q_341: [ 32 -13  -8 -11 -35  -3  26 110 -15  44]
q_954: [-33 -30   8  70 -40   8  19  17 -12 -42]
q_870: [ 31 -42 -40 -50  26  -2 -34  81  20   7]
q_597: [-33 -30   8  70 -40   8  19  17  33 -23]
Table of tags by key:
[-3] -> q_834
[110] -> q_542
[-8] -> q_259
[7] -> q_311
[-7] -> q_582
[8] -> q_869
[-2] -> q_897
[-9] -> q_225
key q_341 2:  => q_259
[-33 -30   8  70 -40   8  19  17 -12 -42] => q_954
[ 31 -42 -40 -50  26  -2 -34  81  20   7] => q_870
[-33 -30   8  70 -40   8  19  17  33 -23] => q_597
[ 32 -13  -8 -11 -35  -3  26 110 -15  44] => q_341

q_185: [68 25 27 37]
q_941: [-51   6 -20 -14]
q_506: [-123   72   68   -1]
q_895: [-11  51 -36  -7]
q_636: [-13  14  40  16]
tags:
[-12] -> q_318
[68] -> q_584
[-51] -> q_545
[69] -> q_315
[-7] -> q_449
[-11] -> q_534
[-123] -> q_684
key q_895 0:  => q_534
[-51   6 -20 -14] => q_941
[68 25 27 37] => q_185
[-11  51 -36  -7] => q_895

q_682: [ 30 -27 -20  13   3 -16  17 -13  22  60]
q_847: [-19 -21  16  25  37  -4  14  -4 -19  46]
q_505: [ 30  51 -27 -18 -91  -7  -9  -7  26 -51]
q_949: [ -4  29  -7  21 -39 -19   8   0 -12  -4]
q_974: [-80  -5  48  -3  50  25  -9  18 -35  40]
q_953: [  10   62  -20   21 -104  -24    6  -11    1    7]
q_427: [-10 -49  15  -2  69  11  11  -6   7  40]
Table of tags by key:
[-80] -> q_704
[-4] -> q_887
[30] -> q_934
[-19] -> q_241
[-10] -> q_81
[-11] -> q_955
[-5] -> q_907
[29] -> q_983
key q_949 0:  => q_887
[-80  -5  48  -3  50  25  -9  18 -35  40] => q_974
[ 30 -27 -20  13   3 -16  17 -13  22  60] => q_682
[ -4  29  -7  21 -39 -19   8   0 -12  -4] => q_949

q_744: [-36  54 117 -15  30 -65 -10 -30  43]
q_826: [ 35 -62 -84  37 -46  44  31   7 -51]
q_922: [-36  54 117 -15  30 -32  -3  11  24]
q_824: [-36  54 117 -15  30 -65 -10   5  39]
tags:
[-84] -> q_696
[-65] -> q_484
[44] -> q_166
[31] -> q_602
key q_826 5:  => q_166
[-36  54 117 -15  30 -32  -3  11  24] => q_922

